(in the rows, 128 means zero)
Rotation paths and how fast each direction turns (degrees each step)
Each turn is a multiple of 5 degrees from 10 to 175, or 0.
Each row of a path follows its step; steps can be skipped.

step 0: [129 122 138 121 124 128 120 129 127 131 130 127 132 117 135 124 126 119
 129 139 125 123 125 136 133 120 133 121 121 120 122 129 128 126 133 125
 131 130 121 127 119]
step 2: [130 118 131 120 134 126 131 127 129 125 121 129 133 129 128 128 119 129
 125 129 120 132 128 116 126 132 135 127 118 126 124 133 122 126 140 135
 130 137 119 131 125]
step 3: [132 123 118 125 125 131 118 129 138 124 127 135 132 122 131 124 149 128
 132 135 125 124 129 123 129 127 127 133 134 123 130 130 130 130 125 128
 132 129 122 124 128]
step 4: [121 116 123 129 138 121 128 128 142 131 135 119 128 133 119 130 127 122
 123 129 121 132 130 122 128 132 125 125 123 131 121 124 128 118 126 128
 126 126 131 131 128]
step 5: [131 126 129 118 119 122 133 130 132 125 120 124 143 126 132 132 131 124
 133 133 123 126 122 121 135 126 121 124 131 121 132 132 122 135 130 124
 122 123 131 127 118]
step 6: [129 112 120 127 126 128 129 125 133 136 128 127 124 131 128 130 133 122
 130 118 130 113 131 137 132 127 130 119 125 122 129 131 128 119 120 130
 129 129 127 128 131]
step 7: [129 127 131 125 134 127 130 129 123 125 122 125 134 124 128 141 128 125
 127 120 125 126 116 115 129 131 115 128 123 136 126 134 128 122 128 128
 138 133 132 125 126]
step 8: [131 127 114 125 119 118 131 128 126 129 123 121 117 127 133 128 129 127
 127 127 120 122 131 128 130 133 131 136 131 113 128 132 126 133 133 133
 137 129 123 125 126]
step 9: [132 125 126 130 136 125 120 135 134 128 136 126 117 129 131 126 132 124
 136 122 124 129 122 124 135 115 124 127 131 137 128 132 126 119 132 118
 135 130 128 130 128]
step 10: [121 135 130 130 124 119 128 128 128 129 126 127 135 127 121 126 121 119
 120 126 108 131 119 131 129 125 129 126 134 119 126 129 126 129 125 132
 137 124 132 127 124]
Directions:
[128 127 126 128 131 127 128 128 127 126 129 127 125 128 128 127 131 129
 129 128 128 131 129 126 127 130 127 134 129 128 126 128 128 130 128 128
 130 130 125 125 128]
70
[125 127 126 125 128 128 131 125 125 128 127 130 126 129 129 129 128 130
 127 131 124 129 129 129 128 127 125 127 128 127 130 130 129 129 131 126
 125 129 127 129 129]
125

step 0: [124 132 134 125 129 127 128 125 132 129 129 138 112 131 127 134 123 138
 131 128 132 122 132 129 123 122 133 117 130 117 129 130 136 123 126 130
 122 128 131 120 122]
step 1: [128 120 125 120 126 129 125 125 131 124 137 128 134 125 131 131 133 129
 115 130 127 125 125 133 128 130 118 126 125 112 129 132 125 126 122 122
 131 116 130 129 139]
step 2: [121 132 130 136 126 120 119 141 127 125 125 129 123 132 129 135 122 132
 117 130 119 129 130 136 139 135 127 129 130 123 135 127 130 126 133 134
 122 131 121 126 123]
step 3: [126 124 119 133 128 132 131 133 127 130 135 128 126 120 120 129 127 135
 120 128 127 136 133 127 126 118 137 122 130 125 125 135 129 122 137 119
 136 121 131 118 127]
step 4: [128 128 137 123 134 128 130 135 126 118 134 134 124 132 120 132 122 133
 127 130 129 117 122 125 146 130 128 127 118 127 123 132 120 131 128 129
 131 124 133 128 134]
step 5: [124 127 130 136 126 128 128 127 128 120 134 125 117 131 130 128 130 137
 117 121 125 123 119 133 121 131 133 128 129 129 138 129 140 127 120 122
 138 131 127 129 123]
step 6: [133 120 130 132 123 126 134 123 125 130 125 138 120 120 125 130 135 132
 122 135 126 136 127 133 132 130 129 129 126 116 126 140 122 141 128 135
 126 125 131 122 127]
step 7: [133 132 124 128 130 114 124 134 127 122 134 114 128 129 122 132 118 125
 125 131 135 124 123 137 129 129 123 129 121 123 128 136 132 122 127 128
 129 131 139 122 122]
step 8: [121 125 132 123 121 128 132 135 115 129 127 130 118 125 133 128 123 130
 121 124 125 129 117 130 124 119 134 130 125 126 132 120 127 131 132 121
 120 122 129 117 132]
step 9: [126 122 131 132 132 124 132 129 138 128 133 136 130 126 129 137 122 126
 122 118 127 129 127 133 130 136 128 123 125 126 121 130 125 134 132 121
 131 118 139 135 115]
Directions:
[127 131 128 131 126 128 126 131 129 126 125 126 129 130 128 129 128 126
 131 129 128 125 126 131 131 127 130 126 130 127 131 128 130 128 127 128
 128 130 130 130 127]
140

step 0: [129 124 120 124 124 128 127 125 128 133 125 123 130 138 125 121 123 128
 131 135 136 127 124 130 121 127 115 122 131 119 132 129 127 129 138 135
 123 128 118 126 126]
step 1: [130 128 119 126 130 120 118 121 120 128 127 131 119 135 121 123 130 132
 139 124 130 127 120 127 135 126 132 127 126 131 134 131 128 122 121 136
 125 124 127 129 129]
step 2: [127 132 130 125 134 124 126 119 135 125 130 124 133 133 126 127 116 128
 125 126 124 127 125 131 131 121 127 128 134 135 128 135 138 122 119 128
 124 139 119 134 127]
step 3: [125 138 128 126 126 127 126 123 125 134 120 130 132 126 130 124 119 124
 128 124 131 116 130 121 120 120 114 134 130 127 129 133 123 125 129 130
 121 124 126 124 133]
step 4: [141 128 129 122 129 126 126 127 118 127 132 133 116 129 128 125 127 127
 129 128 129 123 125 134 138 118 122 130 133 133 129 131 127 135 129 126
 121 129 132 119 127]
step 6: [128 130 127 128 123 134 125 126 122 126 126 136 126 135 117 128 125 131
 127 129 122 114 128 121 128 133 126 141 121 128 129 127 129 122 129 120
 124 127 119 132 133]
step 7: [134 134 129 126 123 132 134 120 131 126 127 136 128 134 132 138 122 134
 134 132 119 130 125 125 138 126 123 135 137 132 131 133 123 131 127 128
 132 131 128 123 121]
step 8: [127 141 125 135 118 127 128 128 126 124 128 128 132 138 137 131 129 123
 130 133 129 121 122 135 121 128 117 122 130 134 126 123 130 130 124 122
 126 121 128 129 124]
step 9: [133 134 113 123 121 127 132 130 125 117 131 129 123 130 131 124 130 130
 131 126 130 126 131 117 132 123 133 133 125 131 123 121 136 131 130 122
 123 124 122 128 135]
step 10: [126 135 126 125 131 132 128 130 137 121 128 132 125 124 136 126 127 121
 131 134 122 132 113 124 133 130 125 139 122 129 127 130 133 134 125 129
 137 137 126 128 130]
Directions:
[127 123 128 127 127 128 128 128 128 129 129 129 127 127 125 128 128 128
 126 128 128 125 127 128 128 130 127 128 129 124 127 131 128 130 128 124
 132 128 129 126 127]
55

step 0: [129 130 117 119 125 132 121 125 130 120 132 123 134 140 118 119 128 126
 136 129 124 125 132 130 130 131 130 123 114 132 126 125 133 127 130 121
 127 120 131 123 124]
step 1: [123 128 129 122 148 136 131 129 127 125 124 125 129 130 127 134 131 129
 130 132 128 131 120 118 130 121 119 123 130 136 128 132 131 125 123 121
 140 122 130 127 127]
step 2: [126 131 130 138 125 123 130 126 132 131 123 124 128 138 130 126 123 126
 126 121 121 120 113 118 122 131 136 129 126 120 130 136 134 131 120 119
 128 127 134 128 131]
step 4: [127 127 133 132 137 132 127 119 128 128 123 122 134 118 130 129 135 119
 136 131 118 141 130 119 126 127 134 134 124 136 130 121 129 123 126 118
 134 127 130 133 129]
step 5: [124 126 136 130 131 129 123 137 131 123 126 125 121 140 126 126 128 121
 137 132 124 126 129 131 131 134 136 128 131 114 131 130 137 123 119 120
 128 131 135 123 120]
step 6: [126 135 120 130 127 140 124 120 133 120 143 123 135 132 130 136 125 126
 128 135 128 117 130 123 128 126 127 124 124 131 121 131 127 127 124 128
 134 133 136 128 122]
step 7: [125 132 126 137 135 137 123 127 121 124 118 127 125 123 127 121 125 123
 132 131 119 131 117 124 119 117 125 129 128 133 126 131 133 129 134 122
 123 122 136 135 123]
step 8: [127 126 137 124 120 137 130 132 130 132 130 122 125 137 115 130 120 123
 134 124 122 121 123 125 128 128 132 129 123 123 128 125 130 124 124 116
 129 118 117 128 125]
step 9: [127 131 115 123 131 126 129 124 122 122 126 118 128 128 122 142 125 126
 128 132 116 125 129 121 135 135 127 131 135 133 120 133 126 119 124 126
 135 128 134 127 133]
step 10: [120 128 125 140 135 125 128 122 126 114 123 120 120 128 137 119 126 118
 130 122 124 126 124 124 130 120 137 130 126 128 133 125 131 128 126 126
 135 129 124 128 127]
Directions:
[130 129 131 130 130 128 130 130 126 130 129 125 130 125 126 127 129 129
 127 128 130 127 128 128 127 127 127 129 128 123 131 129 130 126 127 126
 130 127 127 127 128]
115
[129 127 125 127 128 128 129 127 127 127 130 124 131 128 130 127 127 129
 129 126 127 129 131 128 128 128 126 126 127 127 124 128 130 125 130 132
 128 127 130 128 129]
120
[128 128 126 130 128 128 131 129 132 130 127 130 126 128 126 126 126 129
 129 125 127 129 130 130 127 127 131 125 127 126 127 128 128 127 125 127
 127 128 128 127 126]
130

step 0: [132 128 133 132 125 123 128 120 128 140 132 132 127 120 134 136 120 114
 125 129 128 125 126 122 138 127 129 121 131 132 117 118 130 125 131 137
 127 128 124 130 120]
step 1: [117 124 121 136 124 122 120 131 122 124 138 129 125 121 125 130 121 130
 125 126 134 131 125 122 128 132 122 120 125 129 127 126 134 136 119 139
 125 133 121 119 131]
step 2: [126 124 121 120 126 137 129 126 122 121 118 116 133 128 119 126 121 128
 129 124 137 128 133 127 125 131 123 119 120 131 125 130 128 133 130 128
 132 135 119 130 118]
step 3: [140 127 129 133 124 132 124 125 132 129 128 127 128 135 124 120 124 130
 129 125 136 128 130 129 131 125 126 122 138 124 126 120 128 124 141 129
 123 125 109 135 127]
step 4: [129 126 128 137 134 120 124 132 128 139 131 125 122 131 126 122 128 130
 116 128 137 132 118 118 131 131 125 124 125 123 136 126 119 134 138 124
 122 132 129 122 129]
step 5: [125 121 130 129 135 122 130 114 125 134 124 117 129 129 118 132 121 120
 123 128 130 126 124 133 130 126 119 124 124 139 128 134 123 131 125 130
 119 121 134 129 124]
step 7: [133 118 128 118 134 126 124 126 115 126 126 131 131 130 134 120 136 136
 124 121 138 128 136 124 130 131 125 125 118 121 134 124 125 126 133 131
 134 124 128 121 130]
step 8: [132 126 128 130 128 130 129 117 122 142 131 130 134 132 125 129 133 130
 118 117 128 122 132 133 137 117 132 128 134 127 127 125 129 128 130 129
 129 127 130 126 111]
step 9: [131 129 120 139 134 125 121 120 134 133 139 125 130 122 128 133 125 132
 125 123 127 130 127 131 125 126 123 127 134 128 143 115 131 134 120 133
 130 135 132 130 131]
step 10: [131 128 114 119 136 119 134 121 121 121 125 129 133 120 128 132 126 129
 125 125 132 133 129 127 120 131 133 119 121 134 130 125 127 142 132 127
 128 127 132 136 130]
Directions:
[127 127 131 129 130 130 128 129 128 129 128 128 127 126 128 128 126 127
 127 125 127 127 132 126 125 130 127 130 130 127 128 130 124 128 129 128
 126 124 129 128 129]
45
[127 125 128 127 129 128 126 124 127 127 128 129 127 130 131 127 131 130
 126 129 125 126 127 130 126 127 127 132 128 130 127 125 125 128 129 130
 129 128 129 126 127]
35

step 0: [117 137 131 124 129 124 124 126 140 119 131 125 130 126 127 137 130 126
 133 122 128 132 136 125 123 122 133 120 130 116 133 126 139 127 129 123
 126 128 129 133 138]
step 1: [124 122 129 122 138 128 130 124 116 119 120 130 131 126 126 132 125 127
 138 119 134 124 123 128 132 130 122 121 133 130 136 135 131 127 124 129
 137 127 126 139 136]
step 2: [134 119 123 128 135 126 123 131 131 124 126 140 120 122 142 127 130 127
 131 132 127 126 134 123 128 130 125 122 136 128 129 119 134 117 134 136
 135 134 127 132 131]
step 3: [135 126 122 127 134 119 135 129 129 119 135 136 122 135 128 133 125 130
 126 129 127 122 133 129 110 136 123 125 133 134 125 135 120 130 125 128
 123 127 128 135 127]
step 4: [138 120 131 123 125 127 128 127 125 129 143 134 125 127 131 122 132 131
 124 118 131 129 129 128 129 135 130 127 125 122 140 128 115 123 127 122
 124 141 129 124 130]
step 5: [124 124 126 134 118 119 123 137 129 130 134 134 120 135 126 119 120 127
 124 119 129 131 121 138 127 127 125 126 120 133 121 134 129 127 130 127
 135 131 138 126 132]
step 6: [126 133 122 137 126 128 125 132 121 129 140 119 127 140 125 125 141 123
 124 123 126 124 126 131 125 134 132 131 128 123 134 122 134 133 142 129
 132 125 132 127 129]
step 7: [129 130 126 134 126 143 131 126 127 132 133 123 124 131 129 142 127 119
 126 123 134 128 124 147 135 130 129 128 131 133 125 128 132 121 122 122
 129 124 127 130 131]
step 8: [123 135 129 126 122 130 124 120 129 128 125 124 135 137 145 128 136 122
 135 127 129 136 133 132 128 125 135 138 126 132 123 124 123 126 127 134
 136 133 128 136 133]
step 10: [118 133 125 113 130 128 140 123 129 130 129 133 128 125 126 127 133 128
 136 129 135 120 134 134 128 114 123 125 130 121 134 127 123 120 134 134
 130 131 129 125 128]
Directions:
[129 124 128 128 128 124 130 132 127 127 126 128 125 128 129 130 128 128
 127 129 126 128 127 129 126 128 127 127 126 127 131 125 125 129 127 129
 127 129 128 127 127]
40
